Each path below is one point turned by a fixed rotation once a step. After each direction that follows a path, write how fast that rotation turns it, in degrees per step (0 if it stays still).
Each turn is a multiple of 5 degrees from 10 to 175, or 0.
Each row of a path follows its step; steps can be skipped.

step 0: [-18.8  33.5  13.7  -8.3 -22.5  29.8 -12.0   0.4 -10.4  21.1  -5.7   7.8
   0.5  25.1 -14.8  31.4   9.9  -7.5  -7.9  25.3  -4.4   2.5  -3.5  21.4
  34.0  14.5  39.7 -25.9  20.6  43.2  -8.0  -0.2 -15.4  10.0 -34.4  18.7
  -7.1 -23.9 -22.5 -44.2  14.5]
step 1: [ 29.3  19.7   1.7  20.2 -12.9   5.5  -2.1   0.5 -17.4 -20.6  -4.5  10.9
   6.3 -12.2   1.6 -18.2  -1.2  32.9 -16.3  -3.8  26.5  22.5  -3.2  38.5
 -37.2  13.6  57.3  22.7 -14.6  -2.0 -14.0  -0.7  18.3  42.0 -14.3  14.9
  30.1  -0.6  13.0  17.1  34.3]
step 2: [  5.7 -10.9   8.3 -14.1  23.2 -23.7 -21.7 -18.6  -2.4 -42.1 -31.5  -8.2
   4.4  17.4 -30.5  10.6 -22.9  -3.5  12.9 -51.1   2.2  16.1 -30.8   8.9
 -14.5 -23.0   3.8 -26.6 -28.3   8.2  -6.0  -7.8   3.6   7.8 -32.8 -32.2
 -23.1  -5.2 -18.6 -37.0  20.3]
step 3: [-37.8   7.6 -20.4 -13.2  -7.6  53.4   0.0   7.6  -6.4  32.6  18.9  24.3
  -4.7   2.0 -32.5  24.5 -27.7  -5.1  -2.0   1.1 -14.5  29.9  14.9  17.2
   0.8 -16.5  40.2   8.4  14.2  25.5  -1.7 -10.9 -19.2  -7.1 -28.3  18.3
 -19.2 -32.3  -0.4 -20.1  25.4]
step 4: [ 13.2 -20.8   5.5  41.0  28.1   5.3  12.9  -2.1 -20.1 -16.3  -2.5   8.5
  -4.9 -33.3  -6.9  -5.4   2.3  33.4   2.8   8.8   8.3  19.2  11.7  40.2
 -12.7   1.6  43.8   4.3 -18.5 -36.7 -16.6  22.0 -13.3  20.6  -5.7 -25.9
  43.6 -30.8   2.8   8.6  30.5]
step 5: [ 18.6   0.7   4.9  -7.6 -21.7 -31.0 -14.0  -8.8   4.0 -17.5 -10.4 -20.3
  22.5  17.3 -24.4  26.8  -8.9  12.0  14.0  -1.6 -17.4  -5.5  -7.7  23.8
  14.4  -5.2 -29.7 -39.3 -16.7  11.6 -15.0 -10.5  -1.3   4.8 -34.4 -38.0
 -10.5 -39.2   2.2 -55.9  31.9]
step 6: [-17.3  39.3 -12.6 -22.7  -2.3  37.9 -12.0 -11.3 -15.8  26.5   1.8  18.0
  13.4 -12.2  -7.2 -12.2 -15.0  14.4 -12.4  18.0   9.7  13.1  48.6   2.9
   5.6  22.7  31.4  13.2   8.7  21.1  -0.3 -14.6 -11.9  34.0 -48.4  10.5
 -22.3  -4.7  26.0 -21.6  25.0]
step 7: [ 10.3   9.9  27.2  47.9  35.6 -10.6 -15.9  -5.2   1.7 -20.2  -7.3   0.8
  -8.6 -20.9  -4.5 -29.1  36.8  -4.3  14.3 -33.0  -0.7  -4.9  -3.1  27.3
 -24.9   8.7  56.3  -7.9 -13.1 -11.5   7.7   0.9  -9.5  33.2 -25.3 -18.0
  28.3 -12.9 -15.1 -10.9  15.7]
step 8: [-26.8 -14.2  -6.3   9.0 -30.6 -10.6  -0.2  15.6   4.1 -28.5  -3.4 -25.2
  30.5  27.7 -32.2  25.4   4.2  15.8   0.9 -25.5  -7.2  -4.3 -16.1  20.5
  -5.0 -33.6   8.2 -27.4  -2.5  30.0 -20.3 -49.6   4.5  -0.9 -32.0   3.9
 -24.0 -18.9  12.0 -24.8  27.5]
step 9: [-29.6  -0.9   1.9 -22.7   5.5  39.3   6.4 -12.4 -26.1   3.8 -37.6  28.0
  -5.1   7.0 -11.3  -7.1 -21.4  22.6 -26.0  24.1  24.6  23.1  22.2  -4.3
  14.0   6.6  74.6  -5.9  13.6  -2.7 -24.1   4.8 -11.0  12.8 -12.8  -9.9
 -15.8 -10.9   9.0  -5.0  18.2]
step 10: [ 31.2  15.4   5.1  17.6   6.7 -13.9 -14.6   2.4   7.8 -15.2 -13.3   8.9
 -15.9 -16.5  -5.0  24.0  11.9  -6.9  10.4  -3.3 -14.5   3.1 -50.9  41.1
 -14.5  14.2  45.5 -15.6  -8.9   8.1  -6.1  39.3   3.4  18.8 -20.0 -15.4
  42.0 -35.6 -16.9 -15.4  23.8]
step 11: [ 14.2   7.7 -12.4  -0.5  -9.4  -1.6   8.3   0.2 -31.4 -24.1  20.3 -17.0
  20.6  13.6 -29.9  40.8 -37.1  24.0 -13.9 -14.4   5.5  28.4   2.6  31.8
  -4.8 -17.7 -16.5  -3.5 -24.4  25.7 -10.3 -25.8  14.5  28.0 -34.5  14.8
 -24.1   8.6  19.7 -26.8  35.5]
[ -2.9   1.4   1.8   0.3   5.2  -8.5   6.9   9.1   1.3  -1.1   8.8   1.4
   2.1  -2.0  -0.8 -21.8 -10.4  -2.0 -11.0  -0.7  -4.6   5.7  -2.8  -3.3
   5.3  -6.7  -5.9  -1.6  12.7  10.9 -13.7   6.0   1.4   0.1  -5.8  -2.2
  12.3   3.0  -4.3  -4.5  -2.8]
0
[ 11.2  15.4   9.1  -0.5  -7.2  -2.3  -0.8  -1.9  -1.6  -3.6  10.9  -5.4
   8.2   0.6   5.2  11.0  -0.5   8.1   0.5  10.8   1.2   7.9  -2.0  -9.1
   5.1   4.7  -1.3  -1.4   3.0  -9.5  -1.2  14.2   4.8   8.7 -13.5  -0.9
  -3.4  -1.9  -3.6   0.4  -9.7]
70
[  0.6  -5.6  -9.7   2.1  -0.1  -4.4  -9.3  -7.9   1.2  -3.8   4.3  -8.1
   8.3   6.4   7.3  13.2   0.7   0.3  -0.8   1.3 -11.0  -4.0  -3.7   8.8
  -0.7  -1.1  -3.1   1.9  16.2  14.3   9.0  -3.2  -2.8 -10.9  -4.7   2.9
   1.3  -2.3 -11.0 -11.7  -4.1]
135
[  4.8  -2.3  -2.8   3.2   6.1  15.6  -0.2  -7.1   9.6   2.8   6.8   7.5
   7.9   8.6   8.1  -4.3  -0.9   2.4   7.7  -4.2  -2.7  -6.7   7.8  -3.7
   6.7  -6.6 -13.5   1.9   0.4  -1.2   3.5  -5.8  -3.1  11.1  -4.9 -13.0
   8.7 -13.9   4.1   5.3   2.5]
40
[ -9.5  -6.5 -13.2  -3.0   1.2   5.0  -0.6   1.2  -1.4  -5.3  -1.2  -3.1
   9.0 -16.5   4.8   5.0  -1.5  13.6  -2.0   3.6   7.2   1.4  -1.6   0.0
  -6.3   0.3  -7.6  11.4   3.3   5.5  -5.5  -0.6   0.0   4.8 -10.9   9.2
   0.8   7.8  13.0  12.7   3.4]
145
[ -1.2  12.9   6.8   0.7   1.4  -6.3  -1.7  -7.3   7.0  -4.4   3.2   3.3
  -1.1   2.1   3.6  -2.5   2.6 -10.4  -0.9  -8.1  21.8   4.4   7.7  -0.8
  -7.9   5.0 -10.7   8.5   0.9   4.9   8.5  -3.4   6.2   0.6  -5.2   8.1
   2.0   4.0  -6.5  -6.5  14.1]
70
[ 15.0   3.9 -11.8   5.0   2.5  -7.6 -10.3  -3.0  -4.4   1.1  -0.5  17.9
  -4.7   1.3   2.5  -0.2  -6.5  -5.0  -1.3   2.8  -8.3  -9.4  -2.6  -8.4
  -2.5   7.1   2.2   8.4 -12.8  10.4  -6.9  -2.3   6.9   1.8  -7.7  -4.0
  -5.3   8.6   3.6  -2.4  -1.5]
80
